Each row has a name. Each question is about the rows just above it.

[154 126 122 133] = Q142
[54 31 77 96] = Q653
[126 124 128 131] = Q288
[ 96  71 104 107] = Q973
[139 102 124 127] = Q463
[125 103 132 117] = Q740
[115 138  97 109] = Q632
[154 126 159 166] = Q211
[138 114 160 132] = Q681
Move every entry of [77] by -1 step of 1.  [76]
Shift each entry of [125 103 132] by -1 times 1:  [124 102 131]
Move every entry of [115 138] by +1 step of 1.  [116 139]
[102 124] with +1 step of 1 on every entry:  [103 125]
Shift each entry of [139 102 124] by +1 times 1:  [140 103 125]

[102 144 106  94 156  82 164 165 161 149 108  93 109 165 156 147] = Q798
[173 115  86 138 105  46  88  94 105 110 158 171 159 117  97 119] = Q589
[ 98 122 127 168 162 147 165 158  99 106 104 101 155 113 104 109] = Q86
[155 142 132  98 103 161 101  97 162 161 144 152 107 146 160 154] = Q427
[111 113 143 162 141 158 138 139  96 105 113 116 149  88 106 112] = Q677
[158 105 103 165 107  77  98 101  99 106 141 154 163  97  94 107] = Q591
[103 116 126 146 160 112 173 168 100  99 103  92 145 114 104 108] = Q119
[ 99 106] with -1 step of 1 on every entry:  [ 98 105]
Shift each entry of [122 127 168] by -1 times 1:  [121 126 167]

[163  75  79 150 129  84  98 190  44]  Q189
[165 175 108 127  73  74 172 174  97]  Q520
[158 128 150 102 137 153 150 125  73]  Q593
[ 78  87 159 127 174 197  80  66 185]  Q978
[127 119  71 169 118  56 109 181 134]  Q702
[149 107 143 108 162 156 127 123  78]  Q423
[199 150  93 124  95  64 171 202  15]  Q884
[117 126  83 164 114  73 100 164 153]  Q69
[196 175  84 131  88  42 178 212  36]  Q867
[129 177 164 101 117 151 174 101 145]  Q629
[197] with -1 step of 1 on every entry:  [196]
Shift each entry of [119  71 169 118] by +1 times 1:  [120  72 170 119]
Shift each entry of [162] by -1 times 1:  [161]

[ 81  60  92 103  50 118  54 110  97 171  95 100  58 182  89  77 111  95
 117  84  68 141 153 190  72 207  84 115 166 193 111 179  95 206 145 182
 209 126 176 141 199 124  94 178  47  49  86  66 212  48 198] -> Q259
[126 163 208 208 186 144 206 157 154 108  64  95  79 104 182 132  53  94
 195  44 186  95 184 174 132  91  92  48  66  65  94 154 183 158 133  81
  90 129 160  86 163  98  69  96 141 100 169  57 184 145 190] -> Q678
[ 81  60  92 103  50 118  54 110  97 171  95 100  58 182  89  77 111  95
 117  84  68 141 153 190  72 207  84 115 166 193 111 179  95 206 145 182
 209 126 163 141 199 124  94 178  47  49  86  66 212  48 198] -> Q838
[155 206  56  62 125 147  80 103 184 199 202  48  94  68 156 179  76 171
 202  74  69 165 160 119 134  48  92 118 129 212 170 171  99 144  69  85
 197  82 211 182 186  45  48 189  84 161 183 197 117 198 152] -> Q207
[123  64 174  76  85 152 181  56  84  48  44 135 157 102 174 187 141 160
 192 189 147 111 190 122 155  97 104  51  94 110  67  95  90 176 102 142
 187 136 110  95  54 192 161 147 130 120  56 118 112 106 120] -> Q927
[105 142 104  57  89  78 199  78  91 160  83  82  55  79  92 118 104 207
 165 140 166  85 170  66  64 100 172  74 157 174  57 112 189 124 200  55
  57 135 186  81 211 193  47  77  69  74 106  53  76 121  46] -> Q486
[123 138 201  62  87  86 157 162 162 193 150  77  71 184 133 159  90 193
 184 171 129 183 171 154  83  52  97 180 179 113 102 128  73 113 204 169
 109  69  98 143 149  89 101 198 201 197 115  57 152 131 169] -> Q105
[162 159 142 156 181 185 148 204 140 212 112 177  48 138 125  90  80 199
 146  77 199 154  75 153 150 146 111 184  60  87  54 109  80 118 173 156
 149 192  70  62 175  56 156 117  86 176  47 105 125 132 125] -> Q125
[126 163 208 208 186 144 206 157 154 108  64  95  79 104 182 132  53  94
 195 184 186  95 184 174 152  91  92  48  66  65  94 154 183 158 133  81
  90 129 160  86 163  98  69  96 141 100 169  57 184 145 190] -> Q408
[135  70 210 182 168  62 201 186 118  80 143 176 177 150  74 149 159 162
  97 196 160 188 148  60 118 151 112  87  51  90  51  44 166  88  85 128
 151 198  92 160  96 203 204 124 159 132 144 202 173  68 158] -> Q840
[140] with -1 step of 1 on every entry:  [139]
Move every entry of [ 52  97 180] by +1 step of 1.  [ 53  98 181]
Shift each entry of [199  78] by +1 times 1:  [200  79]
Move every entry of [152 181  56  84] by -1 step of 1.  [151 180  55  83]
[174  76] with +1 step of 1 on every entry:  [175  77]
[199] with -1 step of 1 on every entry:  [198]
Shift each entry of [170 171] by -1 times 1:  [169 170]

[191  62 188 117 115 122 126 107]  Q176
[175 101 144  82 148 101 109 188]  Q499
[175  82 173 103 141 112 115 134]  Q45
[175 160 114 125 135 154  98  26]  Q233
[ 81  62 144 110 148  80 132  53]  Q980
Move every entry of [175 101 144  82] by -1 step of 1.  [174 100 143  81]
Shift each entry of [ 81  62 144 110] by -1 times 1:  [ 80  61 143 109]
Shift each entry of [115 122] by -1 times 1:  [114 121]
Shift each entry of [117] by -1 times 1:  [116]
Move every entry of [ 62 188 117 115] by +1 step of 1.  [ 63 189 118 116]

[ 89 139  86 195 144 130 143] : Q882
[149 153  33  67 162  77  84] : Q649
[160  68 183  70  75 190 162] : Q899
[150 172 211 103 142  82  92] : Q31
Shift each entry of [139] by +1 times 1:  [140]
Shift each entry of [77] by -1 times 1:  [76]
Shift each entry of [82] by +1 times 1:  [83]
[211 103 142] with +1 step of 1 on every entry:  [212 104 143]
Move every entry of [139  86] by +1 step of 1.  [140  87]

[123 117 128 125 120 131 130 134 136 127 133 142 129 126 130 127 130 126
 127 151 130 124 133 131 127 150 157 127 144 139 126 132 142 133 133 132] : Q186
[124 138 130 116 111 133  95 112 136 124 117 142 134 126 144 138 137 130
 130 107 126 117 156 109 121 123 101 128 128 108 135 134 128 132 123 140] : Q469
[130 129 120 131 129 125 114 133 153 105 124 128 110 117  79 143 123 130
 143 129 134 154  61 126  47 121 141 142 127 119 127 114 121 132 124 120] : Q728
[129] with +1 step of 1 on every entry:  [130]
[116] with -1 step of 1 on every entry:  [115]
[142] with +1 step of 1 on every entry:  [143]

[ 55 170 126 168  91  90 145 145 147 105  96 114 137 154 175 129 138 120
 104  98 135 173 133 133 131 118 122  97 108 151 141  89 138 123 112 178
 128 153 158 177 157  98]  Q384
[ 83 117 158 139 111 165 119  96 132  82  88 117 125 105 132 108  95 140
 144 125 138 103  98 167 119 106 114 117 142 109 149 139 122 159 175 141
 159 143  93 178 126  26]  Q225
[ 83 117 158 139 111 165 119  96 132  82  88 117 125 105 132 108  95 140
 144 125 138 103  87 132  90 134 121 184 141 102 161 195 131 159 141 154
 118  99 128 138 142 115]  Q640
[ 83 117 158 139 111 165 119  96 132  82  88 117 125 105 132 108  95 140
 144 125 138 103  98 167 119 106 127 160 108 105 122 152 113 127 100 207
 135 108 146 159 143  99]  Q807
Shift each entry of [55] by -1 times 1:  [54]
Move every entry of [105 132 108] by -1 step of 1.  [104 131 107]
[137 154] with -1 step of 1 on every entry:  [136 153]
Move every entry of [161 195] by -1 step of 1.  [160 194]
Shift each entry of [138 123] by -1 times 1:  [137 122]

[139  92  62 138  88 181 150 192 209  81]  Q290
[ 91 176 133 163 107  84 152 127  91 181]  Q165
[ 92 167 149 163 120  89 168 139 126 147]  Q347
[146 127 131 117 114 133 115  98 106 147]  Q395
[139  92  62 138 193 181 150 192 209  81]  Q367
[152 113 175  92  84 123  79  88  65 135]  Q775
[100 169 138 160 103  94 144 119  88 174]  Q274
[177 120  32 156 228 197 191  22  74 239]  Q872
[ 72 182 135 178 114  77 158 147 114 162]  Q951
Move every entry of [149] by -1 step of 1.  [148]
Move every entry of [100 169 138 160] by -1 step of 1.  [ 99 168 137 159]

[109 158 169 158 114  83 141]  Q795
[ 71 181 188 158  87  42 140]  Q609
[ 71 181 188 158 114  83 141]  Q619
[158] with -1 step of 1 on every entry:  [157]
Move every entry of [ 71 181] by -1 step of 1.  [ 70 180]
[188] with +1 step of 1 on every entry:  [189]
Move every entry of [188] by -1 step of 1.  [187]
Shift each entry of [188 158 114] by -1 times 1:  [187 157 113]
Shift each entry of [169 158] by +1 times 1:  [170 159]

[196  58  95  68 147  70 208 205 103  64 147 150  68  60  98 144 145 173
  89  93  94 156 143 198 142 102  91  76  95 180  96  70] = Q348
[137  71 163  84 101  76 202 212 159 117  88  81  62  70 124  71  81 124
 101 173 170  89  78 204  87 179 169 106 171 127 165  77] = Q157
[213  98  94  90 160  92 163 169  95  24 154 157  87  84  61 160 162 209
  54  86  88 157 166 163 161  94  96  48  92 216  96  99] = Q880
[182 101 176 104  88 103 163 165 163  51  73  79  96 102  87  75  77 192
  63 178 179  80  76 169  88 176 180  64 168 194 182 103] = Q123
[84] with +1 step of 1 on every entry:  [85]
[86 88] with +1 step of 1 on every entry:  [87 89]
Move every entry of [94] by -1 step of 1.  [93]

[118 105 142 130 106 101 139 139 156 151  95 121 152 118]  Q751
[177 103 124 138 129 117 132 111 141 107 120 144  98 129]  Q224
[177 115 124 138 129 117 132 111 141 107 120 144  98 129]  Q712
[179 105 148 116  94 113 131 119 200 144  59 120 140 116]  Q444
[177 103 124 179 129 117 132 111 141 107 120 144  98 129]  Q256
[168 202 141  24 242 184  51 148 158  46  96 112 173 115]  Q104
Shift each entry of [120 144  98] by +1 times 1:  [121 145  99]
[112] with -1 step of 1 on every entry:  [111]
Move every entry of [141 107 120] by +1 step of 1.  [142 108 121]
[117 132 111 141] with +1 step of 1 on every entry:  [118 133 112 142]
Shift each entry of [158] by -1 times 1:  [157]
[129 117] with -1 step of 1 on every entry:  [128 116]

